In the rows, zero is written as 128.
The rows below come in pairs that one turn or mirror swaps. Which row does each named row swap with?
Pefe: [161 135  93 145  83 129 134 154 115 121  90  89 131 137 102 158 153  99
 129 145  99 118 142]
zona: [132 112 143 135 148 110 137  83 117 143 163 146 108  99 140 163  92  85
 123 146 123 100 138]
rar: [165 105 142 141 124 117 127 171 124 149  86 135 161 159 137 130 147 131
 105 116 135 149 127]
Lopal: [168 122 107 147  84 127 124 164 119 128  86  95 132 139 106 147 158 107
 133 126 103 119 139]
zaz: [159 121  99 141  85 127 126 162 120 124  86  91 132 138 103 146 155 101
 139 131 101 115 137]
tepu: [161  99 133 145 106 125 125 175 138 133  90 117 143 152 130 126 159 116
 117  99 125 153 144]
meba: [136 116 143 139 137 102 130  88 116 152 171 145 113  93 130 161  97  83
 125 150 121  99 139]
sifiz: [137 107 152 110 164 124 131 113 120 135 114 171 146 132 157 124  97 132
 107 120 142 148 103]
nogel: [124 126 111 132 142 120 130  75 105 133 142 138 126 111 128 149  74  92
 135 171 128 108 101]
Keso: [166 106 130 147  94 113 133 163 130 140 116 108 117 121 117 165 163  91
 125 114 100 110 167]
vora: [157 131 107 143  82 128 134 157 114 126  88  88 137 129 104 152 153 104
 131 136 102 118 146]
Refi: [119 123 138 134 166 114 136  92 112 143 148 162 139 123 151 139  85 110
 112 153 149 136 103]
levuf: [125 132 123 135 147 121 132  70 107 138 146 138 121 111 133 151  75 101
 126 170 127 114 102]
Buzos: [158 102 148 114 129 132 128 165 127 133  88 142 145 149 142 126 148 136
 111  97 125 152 119]
naf: [165 104 127 148  87 119 128 170 125 140 107 101 125 131 114 155 165 101
 123 110 103 121 159]
kes: [168 132 100 139  80 125 129 151 106 122 102  90 118 130 100 168 142 107
 145 137  95 126 135]
Dis: [123 110 151 135 164 121 133  89 129 137 141 159 139 125 155 126  81 109
 109 138 147 144 108]
danon: [137 106 154 134 166 113 132 110 118 155 121 167 157 140 155 129  88 127
 104 138 151 142 106]
goliv: [124 117 143 128 166 123 139  92 122 146 147 158 142 129 149 140  75 115
 109 151 146 136 101]
Kelo: [120 140 120 130 138 122 142  77 100 131 137 130 134 105 129 154  75  97
 132 168 121 113 110]
vaked: [117 120 147 127 169 119 130  98 127 146 148 162 150 132 154 138  90 124
 110 150 151 133 107]
Bido: [163 114 121 146 106 125 128 181 122 135  89 117 144 152 123 136 169 119
 114 111 124 139 140]
kipo: [135 138 111 133 132 119 137  77  99 125 148 128 115 107 124 169  77 103
 140 166 111 118 106]
roz: [125 139 105 136 137 124 139  71 100 127 139 131 127 109 119 155  80  93
 127 174 120 114 108]
Pab: [166 112 135 150  89 109 124 158 126 144 125 108 116 114 108 160 164  88
 127 115 101 103 168]
Puda: [164 109 124 140 106 135 132 187 133 138  88 114 149 158 120 139 157 120
 111 112 116 145 141]
zavev: [124 116 139 135 154 113 135  81 113 143 159 150 117 105 140 155  78  94
 120 151 129 110 123]
nez: [154 114 134 134 113 125 123 182 140 140  93 117 153 157 130 139 167 129
 115 115 128 143 141]

zona pairs with Keso
kipo pairs with kes
zaz pairs with nogel
Bido pairs with Refi
Buzos pairs with sifiz
Pab pairs with meba

The rows below come in pairs that one turn or mirror swaps. Which row does each named row swap with?
vepe: [117 112 147 121 140 185 150 148 140 170  67  85 109 112 145 156 144 150
 168  86 175  82 106 131 125  80  95 109]
gedub: [ 80 124 154 139 114 158 124 123 150 191 104 103  98 111 133 161 169 130
 129  80 167  93 130 137 147  29 100 112]
Tumo: [124  80 183 157 119 146 105 152 170 128 121  67 123 136  89 136 169 168
 144 102 145  62 100  82 154  80 128 171]
galo: [ 82 138 133 146 118 135 140 167 181 193 119 114 144 118 109 165 154 135
 186  54 171  82  88 106 163  70 102  91]
Zuk: [ 83 107 197  92 122 115 144 168 140 165 148 116 127 126  98 158 146 164
 205  99 140  62 133  89 150  98 132 165]
lun: [ 86 145 171 125 129 149 128 152 163 199 112 131 133  81  80 136 164 129
 163  95 181 117 119 132 151  91  99  92]
kof: [138  93 225 146 116 153  92 146 181 136 119  96 159 121  81 113 171 149
 190 121 177  82 111 121 153 100 119 120]
zus: [133  88 182 109 146 163 151 153 169 145  92  79 129 126 124 145 141 170
 211 102 166  55  94 111 129 113 109 133]
zez: [ 78 121 132 139 128 148 141 149 166 184 117  94 100  96  93 165 163 150
 126  75 145 101 112  86 152  64 117 145]
rana: [141  77 185 161  96 143 104 165 173 130 110  81 145 160 108 144 163 160
 194  86 166  39  90 110 147  85 121 125]
dapav: [134  99 209 167 117 146  83 155 165 129 119  87 172 164 134 125 165 149
 178  97 166  60  90 114 153  67 122 127]
Kopil: [109  80 215 119 122 121 120 130 196 143 143  88 133 135  99 138 167 166
 205 108 151  44 109 102 154  87 121 154]
Gedo: [ 81 142 189 116 129 140 114 137 112 179 140 124 153 122 155 156 166 120
 168  84 140 110 143 102 145  38 124 132]
mafen: [ 80 163 168 129 133 133 129 134 146 201 127 127 152 116 148 166 162 126
 172  62 155 118 121 111 155  49 109 111]
zovig: [137 102 222 149 117 152  86 152 163 138 113 101 155 125  81 106 170 146
 175 122 184  79 108 133 154 100 109 115]
bir: [ 97 123 175 126 130 144 143 139 191 190 130 120 127  63  74 153 168 147
 165  88 163 126 123 105 155  84 123 116]
Zum: [ 83 128 123 139 107 144 150 164 168 199 106 114 116 110 108 179 155 139
 173  54 166  85 105 113 144  68 107  95]
Vara: [ 78 112 185  88 120 109 147 164 147 172 145 120 126 120  91 165 147 159
 205  98 135  68 125  83 144 103 126 147]
lupel: [100 114 177 133 101 158 105 159  87 159 104 102 112 145 141 151 156 140
 131  97 159  79 146 128 145  40 116 140]
zanof: [144  70 201 120 126 161 148 130 165 141  94  67 135 122 131 130 147 175
 210 100 160  64  92 119 132  85 118 125]
mutu: [ 97  99 215  98 116 112 122 160 128 144 149 104 142 142 113 153 154 162
 201 105 137  65 139  88 148  87 124 172]
sofo: [ 67 152 147 130 134 132 143 156 174 204 128 128 147 104 123 167 154 135
 179  64 160 105 102 106 151  67 113 103]
Pev: [ 62 138 146 100 121 134 154 165 142 201 120 127 112 100  92 165 143 137
 171  89 156  90 130 109 145  93 109 118]
boz: [103 115 225 117 128 128 104 143 131 146 154 110 172 143 143 140 168 135
 197 101 134  85 131  89 148  60 136 153]
repiz: [ 90 141 167 134 121 162 126 144 166 197 107 125 131  78  89 143 166 124
 159  91 181 125 126 131 150  74 104  89]
sedur: [149  88 215 164 111 166  89 137 168 134 110  86 142 110  95 123 178 150
 145 110 173  98 118 122 153  67 126 127]
Div: [132  86 205 146  99 152  89 163 125 124 105  84 137 162 109 126 154 150
 164 122 164  48 121 122 146  86 117 141]
boma: [130 113 229 144 126 126  89 136 157 138 137  95 180 160 140 133 167 147
 200  93 153  74 106 104 158  71 125 143]
Kipi: [131 100 177 174 105 143  95 166 175 138 112  84 164 162 117 136 161 147
 185  77 176  47  79 111 164  71 109 108]
nimi: [112 107 181 142  94 157  93 156  90 148  96  96 115 151 136 150 159 139
 132 102 156  73 137 125 140  45 112 127]
fik: [108 106 154 114 128 170 169 128 151 188  82  87 112  92 140 152 145 155
 181  78 164  99 104 129 127  62 105  98]
Nite: [ 84 127 174 119 107 144 117 153  89 173 116 109 117 130 142 166 158 136
 140  87 150  98 155 117 143  38 105 141]

Nite pairs with mutu
zanof pairs with fik
Tumo pairs with zez
boz pairs with Gedo
Zum pairs with rana
Zuk pairs with lupel

The rows below come in pairs that one turn or mirror swaps. Which row does each named row swap with?
Y: [174 103  99 107 110 148 126 156 150 167 111 160 118 130 112 128  96 146
 155 123 114 101 135 149 125 162  97 147 104 124 158 103 159 163]
S: [139 123 133 131 165 141 120 134 101 102  92 108 131 131 123 105 105 144
 160 143 118 148 144 152 133 126 132  89 154 126 146 129 131 142]
N: [112  91 104 136  80 123 153 133 136 171 118  98 137 145 115 115 117 203
 144 146 136  96 158 140 124 158 152 153 109 115 128 108 181 142]
V: [123  98 126 137 138 132 122  79 169 133 104  92 157 159  97  91 152 157
 143 178 148 103 179 110 162 171 104 165 101 111 172  99 156 165]
W: [126 107 145 178 126  98 175 132 127 134 107 115 109 161 121 129 112 188
 135 159 153 145 125 147 174 131 145 137 139 115 167  81 162 110]
U: [155  82 133 128 143 120 107 120 133 111 103 139 158 170 107 152 118 166
 152 165 163 102  84 117 127 142 112 174 105  76 172 108 151 163]
J: [129 123 114 140 147 134 140 118 147 168  96 121 132  98 114  93 132 148
 105 174  97 131 168 153 135 173 125 114 150 121 119  93 131 172]
R: [163  85 100 104 120 111 141 122 136 142 145 144 120 128 110 117 138 166
 124 133 110 155 103 144 144 162  96 155 123 141 164  86 145 194]
Z: [115 102 147 148 146 111 133  93 119 121 102  90 188 137 109 114 153 179
 134 187 110 130 152 108 129 182 117 175 117 113 161 114 101 138]
X: [156 105 187 147 119  99 147 130 149 132  96 134  75 130 131 113 146 164
 160 154 148 129 165 165 159 143 107 147 144  68 154  96 145 138]
L: [155 109 172 110 150  76 132  82 142 135 112 142 121 138 124 131 136 163
 134 128 117  97 141 148 135 149 107 194 136 127 152 115 100 136]
A: [140 114 154 135 140 109 116 166 122 100 100  98 149 127 113 133 115 138
 195 181 140 108 136 133 108 144 134 131 164  96 186 108 164 166]
M: [173  98 159 128 163 108 122 122 144 149 135 144 144 150 148 149  95 124
 127 140 120 138 128 108 139 142 135 173 129 109 191 141 135 140]
B: [111  99 132 111  68 153 150 119 105 145  91  98 143 123 118 127 114 137
 137 201 132 136 179 139 125 156 114 141 130 104 125 102 151 144]

J pairs with U
S pairs with A
Y pairs with Z
M pairs with B

The rows below come in pairs that one turn or mirror swaps. Which row does each named row swap with?
mufab: [171  91 108 159  73 100 111 151 143 115 144 150 166 105 133 138 139  94
 103 136 162 193 113 169 109  88 167 119 128 164 143 124 130 160  67 139
 165  94 101 141 133  90 127 157 166 137 144 134  95]
kisim: [142  87  70 127  97 113 157 197 164 105 122 187 160 129 153 161 145 121
 155 164 126 158 136 146 156 114  98 176 127 142 184 138 122 151 142 155
 118 121 125 122  98 118 124 121 206 130 130 106 165]
poti: [176  48 117 108  96 140 121 161 158 108 156 126 140 110 136 140 121 111
  88 129 137 173 142 161  90  67 159 116 122 174 146 126 139 153  97 139
 172  86 103 166 149  87 128 120 170 123 169 133 113]
geb: [169  72 102 136  72 119 133 159 166 117 131 131 163 110 112 146 123 103
  91 132 154 182 131 164 110  83 166 109 127 183 145  96 117 148  46 167
 168 126 106 146 150 100 114 124 183 155 156 129 114]
Pilag: [186  56 118 146  97 122 131 164 158 100 132 141 139 135 155 134 134  87
  84 115 135 160 129 159 134  62 178 121 132 139 164 116 147 136  60 148
 169 115 119 145 149  93 126 118 166 130 135 139 103]
mevo: [141 103  69 165  87 111 118 176 182 122 102 194 145 108 152 159 113 129
 151 155 147 185 121 164  99  90  80 211  87 155 163 134 124 176 106 153
 137 114  94 102  94  99 156 152 199 112 145  78 173]
Genep: [149  76  71 107  80 139 121 187 190 121  99 154 144 124 185 153 105 162
 140 136 116 175 134 172  95 110  75 208  94 150 147 124 122 184 147 141
 134 125 105 140  96  92 145 127 194 128 151  85 167]
sumez: [177  79 117 134 106 128 107 165 144 125 129 135 142 116 140 131 132  81
  90 132 143 199 131 179  99  78 167 113 121 161 137  84 125 139  72 140
 184 109 121 161 141  68 130 124 156 123 144 145 111]
gubor: [153 106 160 144 108 108  91 183 162 134  92 118 137 126 159 160 123 127
  89 172 130 167 181 159 101  86 166 175 114 137 130 127 143 128  83 138
 158 139 128 149 142  69 118  96 186 108 106  93 132]
Kezi: [157  61 141 108 102 123  91 198 162  85  72 193 132 122 163 168 153 134
 106  81 142 155 135 184  95 108  78 162 113 120 152 125 121 141  65 142
 182 139 141 115 111 110 108 107 177 126 155  98 161]
git: [157  58 122 123 104 129  98 201 175  82  94 201 139 121 157 162 148 134
 108  73 133 146 122 198  87 120  70 165 111 130 161 123 118 135  69 139
 177 132 128 113 116 122 119 104 165 119 153  92 167]
foz: [145 104 160 156 107 117  87 202 171 124 106 126 139 122 155 166 125 131
  87 160 128 156 174 173  97 104 157 184 117 145 136 131 146 119  82 138
 158 136 119 144 148  76 126  82 168 101 101  85 135]
gane: [151  73  91 123 105 124 159 180 135 111 153 165 157 115 130 146 150 108
 121 168 142 157 141 141 153  93 166 133 140 148 181 136 133 138  87 147
 139 105 123 147 139 128 115 121 185 133 142 146 126]
kure: [143  93  76 137  98 121 112 171 183 135 100 167 120 132 171 165 100 141
 144 139 130 176 113 195 100 113  70 208  92 149 156 112 139 149 121 154
 159 139 110 115  91  99 151 132 182 109 154  67 201]
Kis: [160  83 140 118 116 127  98 135 179 122 108 139 149 117 136 109 134 104
  91 155 144 180 130 153  97 105 174 121 120 161 131 104 134 148  65 148
 189  93 109 122 172  99 113 113 182 133 122 131 122]
sige: [152  79  67 137  87  87 125 202 209 139  91 182 146 119 150 175  96 140
 126 157 127 182 125 171 113 122  92 187 103 166 169 122 119 183 120 146
 159 131 110 111  96 103 172 125 209 125 137  71 184]
kurus: [143  83  85 131  99 127  96 160 207 120  82 177 133 112 161 129 118 144
 129 126 131 176 118 166 100 146  65 190 105 140 144 115 120 152 123 154
 171 115 112  88 121 120 144 112 212 121 112  68 181]
bonok: [144  93  88 156  97 117 136 178 197 114  97 191 146 125 196 166 121 161
 131 142 103 158 128 158 121 106  89 201  86 129 172 108 142 152 123 160
 138 150 124 119  86 101 158 118 201 112 138  83 175]

Genep pairs with poti
gane pairs with kisim
Kezi pairs with foz
geb pairs with sige

The rows below come in pairs that one turn or mirror swaps. Which row does each named row swap with?
lisel: [142 118  96 138 152 112 128 135 157 118 124 129 112 119 146 141 162 126
 114 131 101 152 139 166 107 132 113 116]
keme: [128 138 110 105 149 119 137 148 119 125 113 155 116 137 130 156 157 137
  98 133 108 154 137 125 117 144  82 124]
logog: [147 126 120 102 103  96 123 135  97 116 123 101  90  98 129 117 103 161
 123 120 102 132 131 115 116 136 127 153]
vifi: [129 148 143 110 120 121 124 165  92 166 133 111 107  85 124 141  99 145
 143 114 130 116 128 101 112 129 152 168]
bolar: [126 130 142 144 131 142 126  92 118 111 191 144 111 151  79 108 134 170
 104 107 119 149 131 132 148 140 141  95]
Zoz: [127 154 167 149 155 149 109 124 117 169 163 101 149 119 137 115  93 115
 154 124 167 122 127 146 138  98 165 128]
boli: [124 148 146 120 136 113 144 141  73 150 149 158 130 123 108  96  80 156
 151 108 138 118 126 119 138  94 115 122]
bapa: [125 142 154 144 150 157 107 133 159 164 167  93 128 111 116 163 149 126
 124 131 140 123 129 133 122 155 178 141]
febef: [141 146 190 117 143  81 115 124 132 145 152  83 149 123 132 102 123 137
 155 144 127 125 131 156 113  93 140 125]
Vena: [128 105 159 159 151 164 115  98 147 146 199 109 127 127  97 127 148 149
 134 135 121 120 110 147 144 130 174 123]
Dolu: [133 107 129 151 142 159 131  97 118 113 189 162 116 149  80 111 141 164
 115 114 111 132 107 135 151 134 131 105]
vep: [123 136 134 109 154 143 113 134  98 134 121 136 128 151 136 150 136 122
  94 139 123 138 135  94 136 156  72 128]
ral: [127 157 182 113 159  79 128 136 131 162 145  97 139 123 135 119 135 132
 155 149 130 133 137 159 106  94 134 122]
tunir: [139 141 132 122 122 104 141 107  96 103 170 150 111 148  86  87 115 167
 117  96 113 144 133 136 135 125 113  97]
komav: [124 155 187 104 146 112 101 112 106 157 147  76 147 145 150 117 119 112
 145 158 132 123 133 127 130 119 115 115]
lobib: [126 165 154 148 150 147 116 148 120 169 154 139 144 108 132 131  92 123
 148 121 174 120 126 129 132 106 169 145]
vukes: [143 121  90 135 125 149 118 104 117  91 125 135 111 147 139 121 114 132
  90 116 120 158 131 127 157 147 102 115]
nepiv: [119 147 136  96 139 139 109 128  92 131 124 126 128 159 142 141 129 114
 104 144 117 135 134 101 141 152  72 113]
mun: [140 104 123 125 131 138 108 122 155 128 120  75 113 101 155 154 132 133
 111 152 104 130 128 130 131 154 141 154]
Ganez: [117 123 129 168 149 147 124 127 150 164 117 119 147  92 137 138  94 174
 154 136 135 105 123 150 132 122 155 144]
rutu: [130 102 126 145 129 154 124 104 119 103 161 157  99 134 101 112 134 172
  86 136 114 137  94 109 158 126 124 128]
Babi: [121 131 166 150 149 163 110 106 150 149 196 112 125 133  93 139 146 156
 118 123 131 134 130 140 137 149 182 117]
lukub: [129 135 116 113 145 140 128 152 109 131 120 167 123 136 122 160 148 129
  93 131 114 140 127 106 132 155  84 128]
Zelin: [129 149 196 106 154  95 106 113 110 146 146  71 148 144 139 102 113 123
 142 153 129 125 137 131 125 109 116 121]
Zan: [155 125  97 134 113 113 121  97 139  80 124 119 104 128 145 103 111 145
  97 126 113 156 130 137 147 138 119 131]
pere: [127 157 136 140 167 102 142 157 119 165 154 149 140 119 124 115 130 128
 159 118 138 128 135 168  98  90 135 104]
vuti: [124 117  95 158 132 125 136 112 129 116 111 145 127 116 127 106  87 197
 135 120 111 126 124 142 141 121 110 121]
Voba: [122 121 182 154 149 150 113 117 133 151 181 113 123 115 104 110 124 158
 128 150 143 114  93 127 145 101 176 139]

lobib pairs with Zan
lukub pairs with febef
Zelin pairs with vep
Voba pairs with rutu

